128 stands for zero in the data rows.
Here are some points:
[116 160 124 136 103 134 111 172  95 131 103 137 161 174 132  85 145 118
 138 165 131 106 169 105 117 114 108 123 158 148 134 140 200 133  22 181
 152 159 157 123 121 126 138]
[142  54  71 169 152  96 148 150 131 111 137  95  92 103 122 114 107 130
  98  70 149 128 112  93 131 140 128 118 143  78 138 104 105 133 143 137
 112  83 136  88 111 129  93]
[154 119 121  93  78 161 158 150 104 103  96  89 111 113 137 111 173 134
 170 149 164  88 130  99 112 119 105 136 136 171 144 117 158 157 111 160
 118 136 144 167 121 134 128]
[ 61 148 133 129 105 147 141  97  89 160  77 173 151 149 163  64 134 140
 118 133 118  72 234 151 109 125 134 147 158 158  99 145 193  89 102 182
 135 115 154 136 168 123 155]
[155  96 118 139 145  92  85  77 158  86 136 151 183  73 124 173 132 143
 127 140 107 177 123 130 129 120 144 180 116 118  85 194 113 109 148 126
 105 119 115  80 150 146 104]
[154 121 170 145 161 168 156 156 184 141 208  81 154  82  75 144 158 103
 158 161  98 198  67 183 144 144 202 214  58  99 103 181  76 110 216  12
 155  79 100  87 115 198 167]
[ 77 157 132 128 108 128 123 119 178 194 183 128 159 166 153  89 133 134
 105 145 133 133 157 113 112 129 110 114 168 172 105  92 174 117  75 122
 126 109 143 154 138  81 152]
[148 120 103  71 149 149 137 253 208 219 255  41  98  66 255  98   0 140
 176  35 172 255  41 160 185 181 232 119  13 163 146  73   0 145 162   0
  61  63  78 128  62 195 255]
[141 126 128  72 111 135 186 177 116 130 119 105 106 183 111 117 166 123
 169 118 171 125 116  95 110 128  95 130 163 183 145  71 155 142  79 146
 135 145 182 140  94 143 136]
[190 143 131 118 119 110 151 142  80  67 111 111  78 127 136 113 158 109
  91 143 155  45 116  64  69 103 112  88 214 166  98  59 182 114 129 160
 159 125 177 132 106 130  88]
[156 151  83  51 187 181 104 255 255 179 255  64 115  90 200  73  12 147
 190  18 187 255  45 137 179 152 234 161  16 159 144  45   0 101 213   0
  46  88 106 111  23 232 246]
[103 120 175  89 134 147 146 136 122 166 101 115 164 131 165 120  94 122
 173 147 153 136  96 134 131 148 118 135 166 165 108 159 160 125  81 148
  86 163  96 139 129 115 176]
[ 76 105 149 158 151 151 125  66 156 105 115 143 160 139 112 132 146 121
 129 161  87 117 102 173 146 116 135 141 127 131 130 145 122 120  74 140
 128  99 134 170 146  93 137]
[140 174 108 121 111 137 119 169 110 143 122 166 104  80 124  95 139 132
  82 131 115 105 134 101 132 123 114 110 172 129 159  71 138 109 134 158
 135 141 124 163 110 116 164]
[128 123 116 123 113  79 123  78 106 161  99 195 105 134 134  72  85 160
 131 108 168 108 201  92 167  92 131 104 159 153 129  96 156 134 104 146
 145 134 168 163 140 122 122]
[140 135 132 148 181 124  91  88 103 123 102 126 164  85  51 137 104 105
 115 159 115 131  94 157 136 106 147 167 121 102 114 116 176 116 118 138
 159 127 106 127 127 143 114]
[150 179 135 108 129 113 118 130 118 131 106 191 168 170  80 159 111 110
 144 151  96  99 126 107 145 105 138 143 137 109 116 179 204 133  97 101
 123 178 143 114 136 147 168]
[122 130 149 131 129 121  72 123  71  98 124 127 106 110 147  79 115 133
 148 104 167 125 204 145 122 160 116 120 155 125 121 125 160 119  75 157
 143 166 142 178 184 102 119]
[111 112 146 167 116 160 123 122  78  63 122 126  95 188  86 145 148  85
 138 161 161  51 164 128  88 130  77 153 127 150 147  72 177 149 133 173
 170 150 152 161 127  71  79]
[155 158 117 101  98 131 127 158 110 186 135 113  76 141 149  93 109 150
 103  99 168 107 112  87 128  82 126  85 185 143 173  58 115 131 112 144
 118 118 161 168 104  95 125]
[158 154 104 138  94 102 128  99 125 111  65 176 132 147 131 140 131 106
 107 137 106 115 118  96 140 106 108 101 210 196  81 126 213 117  49 201
 133 116 113 168 109  52  77]
[103 124  89 107 126 171 142 144 163 129 159  97 130 137 157 118 169 155
 143  92 153 134 148 179 124 123 119 130 163 137 103 161 130 162 106 136
  62 120 130 138 112 135 145]
[163 154 102  97 139 134 135 123 146 177 132 126 100 132 151 113 101 138
 133  90 135 189 131  81 129 113 109 110 141 163 174  86 117 136 104 122
 104 143  79 135  86  96 142]
[141 124 109 122 139 127 130 148 100 140  98 144  86 125 194  50 100 196
 141  83 125  93 171 133 153  73 158 140 155 135 164  88 132 107  94 165
 136 179 165 180 113  93 147]
[104 182  98 144  99 117  71  79 146 157 137 157 137 127 138  88 150 129
 133 118  84  95 188 131 109  64 129 134 148 136 167 109 170 110  59 188
 156 134 123 110 153 130 139]
[189 117 142 109 145 141 160 164  93  77 120 134  93 117 130 172 122  46
 176 174 156  91 120 106 131 156 104 157 144 133 125 121 171 144  88 120
 122 172 136 137  92 111 117]
[150 111 111 138 113 108 119 162 157 136 150 126 140  94 141  94  91 113
 154 128 119 143 142 131 151 107 165  91 123 127 120 118 113 125 129 109
  99 119 115 137  96 115 133]
[110 170 125 132  77  92 115  70 106 119  95 147 119 150 141 126 114 150
  90 141 151  74 193 130 135 109 124  98 171 147 130 118 189 109  97 188
 110 170 138 169 112  70 155]
[107 135 117 123 112 138 151 122 161 143 154 118 113 159 114 137 115 109
 176 142 103 118 138 129 139 161 115 148 118 147 103 148 120 130  93 130
  99  76 142 123 111 128 117]
[157 122 156 139 156  95  71  82 152 118 124 145 177  81  98 161 133 126
 115 167  64 140 139 164 143 116 166 171  74 115 152 164 137 114 152 119
 179 127 164 101  96 148  85]
28 more points follow, each with its number after it:
[134  80 196 192 139  95 119  76 199  94 134 125 169  73  86 255 152 133
  83 159  52 166  56 163 140 136 174 226  30  41 130 255  64  89 255   0
 204 104  83  61 147 126 128] 0
[117 194 107  94 103 102 111  85 126 125 123 122 109 170 147 112 151 104
 153 138 151  78 150 132 135  86 107 206 163 167 135 106 188 169  83 174
 122 139 136 173 134 139 124] 1
[101 141 135 159  94 108 120 101 116 138  78 160 117 137 135 102 127 142
 144 140 109  68 177 145 100 115 128  83 201 164 145  83 213 150  76 200
 128 147 123 136 136  99 121] 2
[115 184 143 124 103 128 123 102 117 115  91 135 109 123 118 143 124 136
  90 158  87  78 130 103  94  81 142 138  99  70 135 102 183  78  92 134
 145 150 184 140 178  97 174] 3
[135  91 137 140 120 123 135 168  93  49 106  95 119 175 121 166 110  99
 143 169 137 120 108 120 146 135  89 132 144 166 167 109  67 158 146 138
 142 140 148 135 127 131  97] 4
[107 125 152 123 155 128 161 144  63  93  75 152 117 209 154 121 172 152
 131 126 137  84 110 106  79 119 108 102  99 131 144 134 143 142 157 147
 121 125 135  91  89  88  44] 5
[135 139 164 103 118 122  73 173 151 188 148  99 169 121 176  54  60 161
 139  85 104 182 136 146 138 113 144 112 127 164 153  66 137 122  89 110
 100 104 149 165  82 143 157] 6
[154 115 136 166 175  96  71  32 200 144 162 143 174  79 104 209  82 142
  63 171  43 182  61 147 222 153 177 165  83  50 146 235  55 106 216  60
 196  99  87  53 187 166  99] 7
[118  94  58 112 113 120 110  92  93 125 107 165 133 120 151  87 117 153
 132 105 142 125 160 164 107  82 105  84 148 117 108 105 109 161 105 172
 126 135 103 192 138 151  97] 8
[124  73 115  86 105  71 136  91  95 109 124 182  98 185 156 103 136 126
 135 136 109 120 153 128 141  94  76 120 147 142 124 115 171 137  95 119
 155 168 120 197 119 101  80] 9
[ 97  98 144 132 114 123 131 119 134 107 117 126 160 119 128 169 134  89
 142 201  90 128  64 160 119 133 150 146 131 126 155 178 154  94 125  90
 175 136 137  96 133 151 188] 10
[114 106 161 169 171 119 106  86 176 123 121 159 216  76  54 213 144 131
 121 132  80 139  47 168 123 125 161 139  54 109 156 212  49  82 202  75
 153  99  84 103 123 205 143] 11
[150 123 129 170 151 105  68  76 164 163 189 163 235  69  99 216 100 139
  93 151  30 168  87 210 156 139 184 156  80  84 105 229  35  75 195  83
 189 137 106  72 176 192 142] 12
[111 115 122 120 119  97 143 143 143 118 110 144  98 128 130 130 104 151
 145 128 134 138 188 106  65 129 107 108 129 154 150 113 169  84  71 151
 130 147 122 142 158 103 157] 13
[ 90 145  99 109 132 128  62 179 152 217 226  96 123  77 188 127  52 138
 177  64 180 217  77 116 143 118 194 160  54 157 113 125  41 116 154  59
  92 119 134 109  78 212 200] 14
[102 110  97 132 151 124 156 115 141 140 110 138 113 143 127  80 117 120
 140 107 166 142 128 136 107 154 146 150 118 156 138  89 147 125 161 124
 150 126 148 177 114 105 148] 15
[149  84 126 167 147 121 148 200 147 149 124 103  81 157 124 133 143 126
 112  95 153 114 180  77 120 127 129 144  92 112 134 120  82 130 181 133
 148 138 117 124 102  95  67] 16
[101 104 156 146 104 116 132 126 146 100 112 159 153 127 137 170 166 123
 112 140  79 109 103 124 126 159 105 147 112 124 156 154 205  98 124 147
 119 161 154 136 142 129 134] 17
[ 95 186 158 146  99 169 114  89 115 159  81 139  95 114 158  99 138 129
 103 148  99 159 177 178 124  92 107  51 155 132 108 121 147 100  81 156
 102 162 109 151 141 130 136] 18
[146 127 151 100 124 102 136 125 105 107 100 134 104 165  71 142 163 125
 131 149 111  84 101 134  99 124 119 124 180 108 130 124 137 153 136 155
 142 151 144 151 169 130 109] 19
[164 114 110 129 131 155 116 120  95 104  88 131 140 125  74 137 136 139
 126 126 118  77 143 114  93  77  82 177 157 140 116 113 130 123 137 172
 121 129 129 131 109 119  96] 20
[102 171 136 175 131 128 133 137 165 150 139  72 151  90 123 153 130  99
  74 135 104 124  50 169 147 126  94 151  56 126 128 194 111 118 159  71
 131 118 102 128 142 148 105] 21
[112 117 158 108 162 131 144 153 158 116 109 150 116 145 129 177 162 122
 126 129 112 117 154 159 117 123 139 138 135 112 131 109 134 149 181 131
 124 134 105 123 135 107  73] 22
[139 108 132 141 140 142 176 184  99 128 120  72 112  82 111 146 121 116
 111 137 171 125  91 105  90 108 141 102  85 128  86  96  64 140 156 139
  89  69 134 107  91 123 114] 23
[153 100 142 129 148 132 110 169 146  96 150 128 117  48 117 193 130 128
 170 103 111 162 102 100 123 148 175 111  81  98 126 133  74 140 197 102
 113 107  97 122  91 162  84] 24
[111  95 117  83 125 130 167 145 122 141 133 108  94 129 146  91 129 203
 144 128 144 115 168 115 120 142 121 101 127 137 181  57 158 105  87 181
  64 171 129 152  87 133 153] 25
[ 84  76 127 165 153 134 173 124 151 102 161 106 104 107 129 210 132 114
 147 163  80 196  56 138 129 158 165 183  58  78 142 218  82 130 191  44
 146 103  66  64 171 156 155] 26
[131 111  79 126 141 163 116 172 155 105 143 112 109  97 130 103 136  84
 104 130 173 113 120 133 110  98 141 110  92 125 100  75  81 181 199 134
  60 134  98 139  58  99 103] 27
Which two of these numbered points are nearest to each point below, looking only along the 8 directions in which the first points spread most? Their numbers follow each, nearest first.
[136  87 177 145 127 146 195 166  87 107 142 109  77 149 163 194 179 112
 107 120 126 114  91 101  71 131  94 106 143 120 102  91 102 174  94 126
 131 128 103 112 106 116  93] > 4 5
[110  52 142 221 177  97 105 132 154  79 181 155 146  83  88 255 146 114
 134 156  26 201  47 144 155 155 231 214   5   5 133 242  52 115 227  26
 201 110 117  29 142 165  87] > 0 11
[102 174 148 136 124 124 144 128 120  80  88 131 167  99 113 143 117 122
 165 181  90 120 111 188 143 110 148 141 130 132 183 134 197 122  82 107
 119 121 111 105 158 135 139] > 17 10
[143 130 108 120 138 117 103 199  82 170 149 116 122 103 165 118 124 123
 129 103 139 129 144 146 143 126 170  99 141 148 154  98 174 125 133 101
 122  89 149 126  90 186 164] > 15 25
[137 138 130 131 100  79 127 151 126 164 116 133 140 127 132 110 140 133
  78 180 104 114 137 113 118  66 113 151 145 140 140 113 159  83 144 124
 197 146 154 152 172 119 157] > 3 1
[169  87 125 160 125 121 130 112 109 120 110 120 123 110 146 142 166 129
 116  80  80  97 139  68 113 103 101  86 144  89  94 137 169  70 137 157
 169 153  85 148 125  88 140] > 20 9
[110  73 108 162 142  91 132 136 128 114 176 147  85  81 137 159 101 112
 115 120 109 135  65 126 153 168 132 129  34  98 139 150  26 162 212  60
 140 145 120 128 116 124 105] > 24 27
[100  41 168 175 191 129 166 135 163 143 158 115 131  68 141 251 118 116
 162 121  81 150  31 151 136 154 176 152  19 101 149 165  46 115 234  65
 110 113  91  72 157 127 126] > 26 24
[148  83 161 176 183 121  92 104 205  69 129 172 210  47 104 208 165 122
 112 146  22 193   8 176 168 148 174 192  40  73 126 255  41  90 251  42
 206 163  66  49 185 139 128] > 0 7
[153  68 126 192 132 129 112  74 150 146 150 119 136 109 133 197 125 106
  97 118  85 147  75 153 143 147 167 139  77  84 136 156  90 111 202 110
  86 112  57  92 102 122 156] > 21 24
[ 88 109 119  86 108 181 159 131 150 180 105 104 122 135 165  80 160 126
 170  62 184 111 139 117 116 157 124  95 141 178 127  85 126 172  89 170
  82 103 125 135  95 122 161] > 25 15
[100 161 124 156 126 112 110  78 164 144 125 176 143 101 134  90  85 115
 119 128 118 101 168 129 134 115 108  99 165 112  64 145 195 108  68 183
 140 119 103 143 164 104 105] > 18 2
[102 130 105 162 172 105 111 145 116  96 118 131 128 136 132 136 128 145
 127 147 120 112 170 102 151 126 136 144 131 140 154  88 130 151 119 149
 118 111  93 136 117 132 144] > 15 22
[176 162 115  58 109 147 156 222 136 156 166 121  43 181 159 113 118 104
 154  74 173 138 127  92  94 137 118 109 183 174 100  57 131 130 116 135
 136 123 170 166 123 146 147] > 25 15
